potup: [ 88 -43 -23 -22 -26]
zoki: [-20   4   5  21  21]
Tif: [-1 19  5 15 12]
Bidom: [-15 -60 -42  75  75]
miss zoki: [ 4 21  5 21]  [-20]
miss zoki: [ 21   5  21 -20]  [4]
miss Tif: [19  5 -1 15]  [12]
miss potup: [-22  88 -23 -26]  [-43]
miss zoki: [ 21  21 -20   4]  [5]
miss potup: [-26 -43 -23  88]  [-22]

Zin: [ 30  -5  57   4 -38  -4   5]
Todug: [ 28  -8  34   0 -23  65  34]
foz: [-36  27  33   1  -1 -47  26]
fumu: [ 74   3  -2  -4   3  -3 -11]
miss fumu: [  3   3  -2  74  -3 -11]  [-4]
miss foz: [ 33  26 -36 -47   1  -1]  [27]

kot: [  9 -43  -5  10  -9  40 -18  52 -19  20  23  -6  -5  -5  26  -5  18 -24
 -33 -20 -43 -17   0 -16  51  -2  57  -1  32  21  33  15   9  21 -25  -1
 -12  44  51  29  41 -53 -14  53 -28 -34   3  32 -27 -27 -16 -25 -31 -28
 -31 -27  25 -11 -31  24]
Muge: [  9 -40  -3  17  -6  42 -21  55 -21  14  18  21  -9  -7  23  34  22 -21
 -30 -24 -40 -19   3 -14  48  -3  58  -9  35  28  42  24   4  24 -22  -3
  -5  47  49  31  40 -49 -12  58 -23 -28   4  30 -33 -22 -11 -19 -31 -34
 -31 -25  24   4 -26  28]
zodof: [ 14 -16  -2 -37 -16   9  52  13  50  87  81 -31  62  46  60 -31 -12  -6
 -15  56 -21  47 -11  11  74  34  29  95  -2 -39 -48 -56  80   0 -13  55
 -45   2  51   7  46 -27  -9 -15 -30 -39  10  45  82 -33 -18 -41  15  75
  10  59  35 -11 -38 -19]
Vuvus: [  0  -6  -8 -47 -20 -18  50 -18  49  67  59 -45  54  38  37 -36 -28  -3
  -8  54 -11  45 -21  10  42  26  -4  82 -25 -55 -68 -69  66 -17 -11  47
 -46 -25  19 -14  18 -12 -11 -45 -26 -31  -1  36  82 -29 -18 -37  19  76
  13  -3  15 -19 -32 -37]
zuzim: [  4 -48 -10  -3 -17  33  -6  47  -4  38  39   1   9   4  34 -16   8 -25
 -38  -7 -49  -5  -9 -14  63   3  55  19  22   5  14  -4  27  16 -31  13
 -26  36  55  24  44 -59 -20  40 -38 -44   0  36  -6 -37 -21 -36 -28  -9
 -31 -30  27  -7 -42  12]
femam: [-37   0 -12   8 -10 -29  44 -11  76  35  25 -22  52  34   0  -6 -28  40
  13  38   6  60 -32  25  27  18  -8  24 -46 -26 -23 -23  48   7   6  61
  -4 -18  -4  -6 -12   5  -7 -35  -7   5 -11   2  61   4  36   7  24  51
  -8   8  -6  -3  -2 -25]
Geke: [  7 -42  -5  13  -8  40 -19  53 -18  18  21  17  -6  -6  24  -2  19 -22
 -32 -21 -42 -17   1 -15  50  -3  57  -5  32  24  37  19   7  23 -24  -1
  -9  45  50  30  40 -51 -14  55 -26 -31   3  31 -29 -25 -13 -22 -31 -31
 -32 -26  24   2 -29  25]
Pemi: [ 74  59  47   6  48  37 -32   0 -82 -51 -38  48 -56 -27   0  34  54 -18
  31 -23  49 -59  74  -3 -63  -5 -11 -17  70  49  36  50 -62  -3  35 -72
  42  17 -13  11   7  59  47  38  58  45  38  -6 -54  42 -18  35  11 -36
  60  33  11  28  53  45]
pebu: [ 31  62  38  45  49  15 -13  -1 -25 -52 -45  51 -30 -12 -23  54  39  30
  51 -13  63 -17  50  20 -56   1 -15 -42  33  54  53  68 -47  16  48 -31
  66  13 -28  13 -17  71  45  26  66  70  26 -17 -36  63  35  66  26 -26
  42  44  -4  37  71  40]
kugaf: [ 30  59  37  45  48  16 -13   1 -25 -50 -44  51 -29 -12 -22  53  39  29
  49 -13  60 -17  49  19 -53   1 -13 -41  33  55  54  67 -46  17  47 -30
  65  15 -26  14 -15  68  44  28  64  68  26 -16 -36  62  34  64  24 -27
  40  42  -3  37  69  40]
miss kot: [-25 -31  57 -27 -17 -25  33 -31  -5   9  25 -28 -27  24  -6  41  10  40
  32  -1 -24   9 -28 -16  -1  53   3 -12 -43  21 -43 -53 -34  -5  20 -14
 -31  -5 -27  26  51  29  -2  44  23  -5  21 -18   0  -9  15 -33 -16  52
 -20  51  32 -19  18]  [-11]
miss Muge: [-19 -34  -9  -9  40   4  24  30   4  21 -31  -3 -49  28  42 -33  24  -6
 -12   4  48 -40 -22  28   3  17  -7  23  -3 -25  55  49 -26  42 -40  47
 -21  14  58  34 -23 -21  22  31  -5  24 -31 -11 -30  18  58 -24 -21 -14
   9 -22 -28  -3 -19]  [35]
miss Vuvus: [ 45  18   0  76 -26 -11 -28 -45 -69  42 -21 -20  50  36  10 -18  13 -12
 -18 -55 -11  19  -4  82  19 -14 -46  66  38 -29 -19  82 -68 -25  15  -8
 -45  67  -6  -8  26 -37 -11 -32  54  -1 -17  -3  -3 -25  49 -31  47  54
 -18  59 -36 -37 -47]  [37]
miss Pemi: [ 47  74   0  35  70 -23  35  45 -56  45  38  34  11  59  -5 -36  -3  17
 -51  31  48  47 -62  38   0  53  54  59  74 -38  -3 -27  50  36  49  -6
 -18   6 -54  37  60  11 -72  33  58  48 -32 -63  11  49 -18 -59  42 -82
  28 -11   7 -13  42]  [-17]
miss zodof: [ 35  14 -37 -56  47  46  -2  45 -31 -15  75 -13 -31 -27 -38  95 -41  10
 -18 -11  10   7 -15 -12  82   2  50 -16 -39 -39 -33  -9 -11  59 -30 -48
  46  52  87  -6 -21  62 -45  74  13  15  -2  56  34  80  55  29 -19  11
   0   9  51 -16  81]  [60]
miss Geke: [-25   7 -14 -31  -2  -3   1  24   2   7  -5 -21  19  37  24 -42  31  55
  50 -29  24  -1 -17  17 -24 -19  18 -29 -51  50  40  19  25  53  -5  13
 -26 -13  40  -6 -31 -32  23 -26   3  32 -15  -8  -9  45 -18  57 -22 -32
  21 -22 -31 -42  -6]  [30]
miss kot: [ 23  -5  15  33  32  40 -33 -53 -20 -11 -27  29 -31  57 -31 -19   0  20
 -16  25  26 -43 -24  21  52 -43 -34   9 -18  -5  41  44  32  -1  10 -25
 -27  18   3 -28  -1 -25 -31 -17  -5 -28  21  -6  53  51  24   9  -9  -2
 -16 -14 -27  -5  51]  [-12]

Vak: [-11  17 -58  -5  -4  34   0 -40  34  -4  46 -10 -19   2 -23  13  30  26
   5   4   2 -18   1  -6  -9 -13   1 -59]
buli: [-14   2   3  -5   7  29  -1 -28  -9   9  46  -5 -11  13 -29  -4  14  31
  -1 -12   3 -22   3  -1  -8  -5  10 -25]
Ribif: [-13  11   6  12  -7  -3  19  13   0 -12 -18  -4   4 -38  -3  14 -40  -6
 -34   3  10  11  -4  -5  18  -9 -14  -8]
pipa: [-52  25  -9  39 -61 -25  23   8  36  36 -25  -5  16   4  -5 -39  12  -6
 -36   0 -55  10   3 -68  26 -22  18  30]
vamed: [-11  11   4  11  -3   1   7  10  -4 -10 -23  -4 -13 -36  -5  27 -37  -5
 -32   2  12  -6  -3  -4  14 -18 -25 -20]
faz: [-12  11  25   4 -10  -9 -19   3  36  31  19  48   7  26  -8  50 -53  -4
  -3   5  -8 -20 -53  11  -7 -73  26 -13]
gedo: [ 24  -7 -10  10   6 -26   6  25 -25 -47 -48 -13   7 -58  30   8  -7 -31
  -4  -5   2  15  12  -5  20  18 -31  21]
zamo: [-10  24  -2   6 -12  21   5 -35  39 -13  32  -8 -19 -16  -5  33  -9  -4
  -2  24   4   8  -3  -6  -3 -20 -19 -37]
lev: [  3   8  -4   3  -2 -12   1   3  -6 -11 -21  -6  -8 -13   5  15  -1  -7
   3   3   2   9   0  -3  -1  -4 -15  -8]
miss buli: [ -1  31 -11  13 -12  46  -1 -22 -14   3   3  -5 -25 -28   7  10  -5   9
  -8  -4  -1 -29  -5   3  -9  29  14]  [2]
miss zamo: [ 21 -19   8  33  24 -10  -6  -4  -2  -2 -35  -3  -9  24   5  39  -3   6
  -5 -37 -13 -12   4  32  -8 -20 -19]  [-16]
miss lev: [  0   3   5   1   3 -11   9  -8 -15   8   3  15  -4 -21  -8  -3  -4 -12
 -13  -6   3   3  -1  -7  -6  -1  -2]  [2]
miss Vak: [-11  30 -13  -4 -18  -5   1  46  34   1  -4 -23  -9   5 -19   0  34 -40
  17   4  13  26 -58   2   2 -10  -6]  [-59]
miss vamed: [ 12   2   1 -25  -4 -11 -18  -4 -37  -5 -36  14  10   4  27  -6  11 -32
  -3  -5 -23  11  -3 -13   7  -4 -20]  [-10]

